In the rows, 128 means zero.
Each path below is one point turned by a fixed rotation once a step. After each direction that follows a path, write how fast that rotation turns it, in deg/step (0 if it stays still).
Each turn is a multiple of 5 degrees from 10 to 175, or 0.
Each row of a path follows its step; steps can be skipped.
Rotation 1:
step 0: 157	126	175	109	179	137	149	166	122	72	163	80	131	122	104	112	122	116	153	110	120	124	139	115	125	131	107	115	86	147	127	102	134	115	145	153	132	100	103	141	113	156	171	182
step 1: 105	140	125	124	134	90	117	111	137	91	118	113	132	118	136	110	60	88	164	175	104	117	150	113	98	155	108	149	135	119	125	115	127	144	94	170	92	143	89	144	106	77	137	101
step 2: 117	96	169	155	79	107	130	125	133	161	122	81	140	150	113	144	126	139	110	147	176	97	161	94	168	170	170	141	144	110	156	133	162	166	144	150	112	149	127	111	105	115	112	145
step 3: 114	110	142	126	84	163	144	90	124	127	125	202	159	132	117	102	154	140	116	187	102	133	91	115	147	103	154	122	125	151	161	103	157	139	112	138	139	147	179	140	106	136	152	126
step 4: 182	108	95	128	131	149	149	109	121	140	115	128	166	147	90	119	108	146	109	101	110	134	157	108	132	84	136	116	176	198	122	95	101	82	156	133	140	92	118	131	142	120	114	157
step 5: 93	141	58	101	154	134	107	155	135	144	109	146	106	126	156	81	126	101	97	138	118	84	126	115	84	166	109	121	149	166	87	129	148	125	150	119	104	144	122	137	164	135	134	158
step 7: 103	137	128	121	99	110	187	86	142	126	123	112	96	124	115	147	137	108	139	160	114	95	99	138	108	122	103	116	63	99	127	142	112	110	125	137	157	111	137	179	85	81	163	141
step 8: 130	99	141	134	100	101	125	83	139	130	131	98	146	140	112	134	82	154	125	99	103	121	127	103	150	104	123	191	128	118	91	142	181	140	156	141	135	71	88	136	99	161	140	102
step 9: 75	143	136	158	124	149	146	138	91	153	83	160	130	114	132	141	116	122	127	112	80	105	126	49	142	138	155	141	174	114	119	117	138	137	94	103	132	169	124	138	135	144	145	91
step 10: 111	96	116	103	91	123	110	108	142	153	105	114	149	109	98	136	178	96	131	97	108	174	156	124	144	123	156	98	136	154	183	127	120	114	155	84	112	139	146	130	158	154	78	114
step 11: 105	114	130	102	151	172	146	145	181	95	109	129	120	105	116	94	187	163	121	119	136	120	105	157	110	128	163	134	97	162	72	108	106	77	112	107	131	137	140	161	127	121	122	149
Speeds:
135	127	129	119	126	136	131	128	126	130	138	120	132	124	129	118	120	124	125	123	126	130	116	126	123	121	128	145	118	130	119	109	115	119	134	133	123	117	126	135	124	119	121	121 -> 100
117	125	131	122	140	121	118	141	120	126	112	120	133	140	129	122	133	128	125	123	125	132	127	141	117	129	125	119	116	129	127	127	128	117	134	137	134	128	126	120	128	119	135	128 -> 60
132	130	129	134	124	133	121	123	120	142	126	132	119	124	122	136	133	123	133	119	127	130	137	124	120	128	127	124	142	128	129	132	112	122	116	136	128	123	125	127	116	106	131	130 -> 135
126	118	122	131	119	133	131	132	125	110	130	137	130	134	123	141	139	130	133	127	135	131	135	135	126	116	119	137	118	137	131	122	132	126	125	118	134	121	129	136	115	125	130	139 -> 95
141	142	124	126	128	138	134	140	114	127	124	128	131	127	122	131	122	125	142	136	120	144	121	115	129	128	128	125	116	133	141	133	129	127	126	131	138	137	128	130	128	130	129	123 -> 120
Rotation 2:
step 0: 138	125	103	136	150	133	112	107	136	119	104	152	114	115	140	90	127	140	160	118	114	107	140	146	93	125	156	152	143	72	147	139	185	98	106	124	118	167	112	146	160	132	67	139
step 1: 131	147	123	124	119	112	163	130	103	172	118	84	149	116	184	83	125	105	161	123	119	172	123	138	99	121	152	95	82	141	142	110	130	133	129	131	110	98	159	158	133	127	157	140
step 2: 103	90	109	114	113	128	125	96	115	103	131	114	139	163	143	113	102	102	91	140	180	148	90	160	164	146	142	154	171	158	134	114	112	106	119	179	134	149	163	119	130	125	104	139
step 3: 162	109	131	157	132	132	91	176	126	122	123	125	137	90	125	103	134	117	113	124	97	98	96	123	160	145	142	102	171	106	114	156	112	170	120	99	131	107	191	118	112	132	139	99
step 4: 149	119	144	134	123	121	85	139	100	106	81	133	90	147	156	144	193	135	127	152	136	110	143	81	95	148	130	150	122	125	108	99	116	136	121	147	126	158	117	147	132	72	121	154
step 5: 105	136	121	87	103	143	128	110	126	121	143	105	122	107	142	79	139	126	143	112	135	104	127	132	121	128	78	163	80	100	108	142	151	139	118	83	112	134	146	80	160	160	142	172
step 6: 112	137	153	112	148	90	110	108	107	153	180	120	139	157	90	133	136	112	143	134	155	182	137	117	156	124	173	110	88	154	98	140	100	117	151	120	131	165	157	110	116	106	155	121
step 7: 151	110	138	118	124	139	158	161	151	73	139	129	137	133	75	117	106	136	91	121	143	114	164	126	142	126	132	147	166	141	154	158	145	112	136	116	91	133	148	111	175	86	97	100
step 8: 103	115	142	143	155	135	125	149	129	172	104	115	137	107	138	154	159	168	157	162	115	132	150	104	94	91	180	112	143	84	140	156	146	142	116	92	124	121	148	150	116	130	85	135
step 9: 125	130	129	115	79	156	145	134	130	144	121	108	132	152	191	143	152	91	157	137	192	132	171	145	111	115	89	138	127	160	178	105	124	129	134	127	111	118	120	148	140	121	150	135
step 11: 197	124	119	140	144	131	96	127	108	98	133	128	83	139	109	140	144	116	113	122	130	139	128	133	149	121	134	99	155	122	143	128	99	128	160	74	135	133	112	152	98	98	166	65
Speeds:
124	128	131	136	134	135	127	127	116	138	124	116	124	129	135	122	127	132	140	140	123	125	126	129	121	133	123	134	119	132	143	130	129	136	127	125	141	125	113	120	144	122	123	131 -> 90
123	138	119	132	114	124	129	119	134	121	124	138	121	127	134	139	127	130	137	134	127	127	132	134	133	129	139	134	113	118	129	123	116	132	126	122	122	113	134	133	139	127	125	138 -> 90
116	121	136	127	119	122	137	134	127	119	121	133	125	137	126	132	133	123	129	129	122	130	119	150	136	133	132	112	125	139	128	135	131	123	131	119	139	137	130	122	133	131	133	131 -> 90
126	132	129	132	134	129	137	142	134	131	131	128	142	128	133	130	120	134	138	125	132	143	147	135	134	133	135	126	127	125	137	136	132	119	125	129	117	136	120	132	130	135	116	128 -> 45
145	120	130	129	123	125	118	123	119	112	135	135	146	124	121	136	118	129	136	132	134	141	123	128	129	128	130	126	130	133	125	130	130	133	119	125	137	117	126	118	132	126	124	121 -> 90
134	132	134	129	133	119	121	134	138	131	128	131	124	129	131	129	137	120	141	129	136	123	126	124	135	125	106	116	127	128	119	115	127	129	127	124	130	131	127	132	138	137	109	129 -> 70
137	133	136	127	130	120	129	131	125	135	115	137	126	134	138	127	137	118	119	128	133	139	135	130	133	119	130	128	128	132	131	122	122	125	135	134	121	118	116	110	125	112	130	129 -> 145
Rotation 3:
step 0: 117	113	129	105	176	135	127	134	106	130	128	118	135	118	127	133	137	90	125	99	136	144	110	152	181	157	162	177	146	126	144	164	109	104	129	197	149	107	123	132	106	130	130	163
step 1: 164	123	141	135	119	130	102	131	106	140	113	176	189	61	131	137	177	145	137	151	160	147	152	138	166	137	132	133	137	114	158	106	139	96	127	110	131	124	98	130	122	117	146	136
step 2: 131	137	153	112	140	152	127	151	121	147	108	97	164	137	120	109	137	132	126	132	143	115	170	143	133	126	100	132	161	122	102	161	152	66	161	152	125	137	145	165	85	182	121	138
step 3: 144	133	139	116	145	98	144	102	122	115	112	179	127	85	155	123	141	122	119	156	155	143	128	195	104	101	103	143	109	106	118	149	82	96	141	148	106	105	123	120	115	138	86	134
step 4: 128	126	140	134	112	136	159	162	139	103	78	97	153	113	118	146	143	130	115	111	145	138	110	130	111	159	110	153	91	85	137	91	119	60	139	126	93	171	152	146	124	122	133	122
step 5: 121	150	113	170	143	131	105	145	102	109	120	114	73	113	133	137	104	113	103	134	118	142	182	140	143	81	69	162	132	110	148	114	118	91	118	138	109	95	146	123	104	124	135	121
step 6: 144	96	69	172	122	136	155	145	133	147	93	93	127	120	125	117	149	135	125	146	125	179	108	142	93	116	147	147	114	148	105	94	106	96	119	151	136	104	87	154	107	118	111	124
step 7: 145	179	116	175	111	110	114	156	151	144	110	133	157	128	102	133	99	95	119	122	109	123	145	141	108	143	121	140	148	130	197	91	117	118	138	138	160	127	153	130	108	124	76	137
step 8: 145	112	95	149	110	132	161	101	150	142	150	120	143	139	98	118	100	133	183	124	154	135	163	153	115	101	81	128	108	179	150	122	159	100	143	170	112	120	119	116	129	98	142	124
step 10: 139	125	136	160	154	131	108	137	129	112	139	120	135	111	137	113	144	94	135	116	161	148	105	158	97	126	111	129	113	150	197	123	182	154	125	154	110	123	149	152	185	145	134	92
step 11: 115	117	74	117	192	150	124	156	151	98	154	144	157	137	160	158	121	124	142	126	83	131	125	145	113	125	107	114	146	160	135	99	167	96	117	112	105	136	118	127	126	140	151	164
Speeds:
131	119	120	126	137	123	129	118	118	119	133	144	130	129	123	134	138	129	128	128	119	128	125	131	116	122	137	132	123	134	113	121	121	120	138	133	131	126	117	120	127	117	137	135 -> 135
114	131	124	130	123	129	150	125	127	127	128	131	142	122	131	140	122	132	119	123	122	135	126	125	131	129	129	129	132	140	123	129	130	131	129	124	127	139	124	144	118	132	135	117 -> 155
131	118	133	121	130	130	134	126	121	137	136	119	123	123	128	129	135	123	135	150	135	127	125	121	116	130	119	120	116	130	142	129	126	127	127	124	131	135	114	136	122	121	133	121 -> 160
140	123	144	128	124	129	129	120	128	124	123	130	130	119	129	129	114	125	129	121	140	117	130	128	115	132	125	125	117	141	120	133	130	130	144	119	119	125	134	124	125	139	125	132 -> 60
134	131	132	134	134	138	109	141	116	133	129	127	136	121	123	118	131	130	123	127	126	139	122	126	117	113	128	122	130	133	118	125	131	136	122	126	132	127	124	130	122	142	132	120 -> 85
122	132	135	123	130	125	125	119	127	132	123	133	130	125	128	135	122	122	124	132	140	128	143	125	124	119	122	142	133	127	127	114	122	142	121	135	127	133	114	132	146	133	125	134 -> 160
Rotation 4:
step 0: 115	129	133	174	121	139	124	136	132	135	71	98	121	111	128	149	77	104	118	116	136	94	107	108	154	153	137	151	172	122	154	117	122	126	124	153	147	150	161	119	165	135	86	103
step 1: 102	125	129	128	142	119	98	146	173	104	147	119	98	136	126	157	129	128	134	149	108	120	149	95	102	152	87	170	122	85	179	126	114	141	106	142	169	145	118	116	134	166	119	113
step 2: 128	163	141	140	129	194	135	147	113	115	157	115	103	104	144	116	109	163	106	150	85	115	139	118	128	140	124	99	129	129	137	133	102	152	127	180	122	155	126	116	138	177	96	147
step 3: 128	145	151	129	115	136	114	147	92	196	161	123	121	135	152	109	159	155	152	137	124	99	117	139	141	153	97	150	119	137	159	147	134	141	120	145	158	101	149	134	101	181	154	133
step 5: 95	106	102	156	116	123	167	148	151	162	130	108	110	144	125	127	141	116	94	120	126	119	144	97	92	137	113	168	145	96	145	125	125	148	135	104	127	124	196	99	111	146	158	110
step 6: 128	131	93	145	146	169	133	124	155	121	104	76	76	140	130	110	109	118	86	98	147	120	162	113	164	125	130	122	113	101	125	155	150	127	121	164	138	164	145	135	138	156	112	113
step 7: 125	151	127	122	146	145	114	109	137	129	140	127	63	149	166	128	130	139	137	127	105	141	139	109	148	127	137	194	163	101	139	110	142	134	133	142	132	83	120	127	97	185	111	124
step 8: 141	162	143	162	148	167	132	132	127	132	160	125	97	78	126	113	90	130	179	131	153	109	99	90	162	137	119	136	131	142	138	124	140	163	157	132	112	132	129	141	162	163	117	110
step 9: 119	145	161	146	95	106	136	119	171	146	142	122	103	112	151	153	144	121	121	135	142	102	90	130	100	159	103	113	167	156	172	105	149	146	112	128	151	112	150	116	138	179	146	109
step 10: 103	103	136	133	108	201	131	172	156	150	113	114	150	127	147	153	121	108	101	133	137	136	119	91	120	147	120	125	127	129	157	136	164	143	132	152	153	159	128	124	178	150	122	156
step 11: 79	121	93	123	103	154	107	141	150	168	141	115	110	142	133	118	174	176	143	134	126	123	154	113	103	146	155	148	163	113	138	124	107	124	120	164	150	160	146	108	108	160	116	115
Speeds:
136	126	135	121	124	133	113	130	124	130	113	124	127	130	136	133	137	112	127	132	125	123	133	130	133	133	133	145	125	139	133	135	142	123	125	135	131	120	130	134	127	119	118	134 -> 110
119	137	120	117	115	130	126	121	117	120	134	136	134	133	123	127	126	123	120	142	142	110	127	121	129	117	122	129	134	120	126	133	133	123	128	123	128	126	133	131	131	137	119	129 -> 0
138	144	146	123	132	125	139	125	125	137	133	128	130	119	126	137	136	132	131	125	135	122	132	125	133	130	124	119	130	130	137	117	134	121	142	122	126	128	135	137	123	125	132	142 -> 70
138	137	119	128	127	128	139	121	139	125	125	134	116	136	135	125	124	119	129	121	139	133	130	123	134	117	134	132	130	132	123	131	145	141	130	127	115	123	128	127	123	128	142	124 -> 35
123	137	129	137	131	135	117	132	136	124	117	133	128	130	119	134	127	149	123	114	137	122	133	127	116	127	127	133	128	117	130	132	130	126	118	134	117	118	128	132	129	120	129	136 -> 70
130	130	124	121	133	135	141	132	119	122	127	128	127	118	136	131	128	131	123	118	146	136	123	119	135	128	129	129	115	135	128	129	118	137	112	124	134	130	130	128	136	122	112	132 -> 175
121	126	127	121	136	135	126	130	127	118	138	124	139	132	121	127	129	131	133	131	128	141	140	127	121	130	124	139	128	134	133	118	139	136	140	123	115	126	128	110	132	127	116	131 -> 120
131	124	135	134	121	134	138	137	117	138	125	125	141	127	134	133	112	123	118	128	119	134	123	124	128	116	130	141	142	121	127	125	119	133	129	126	120	117	126	131	128	131	130	138 -> 145
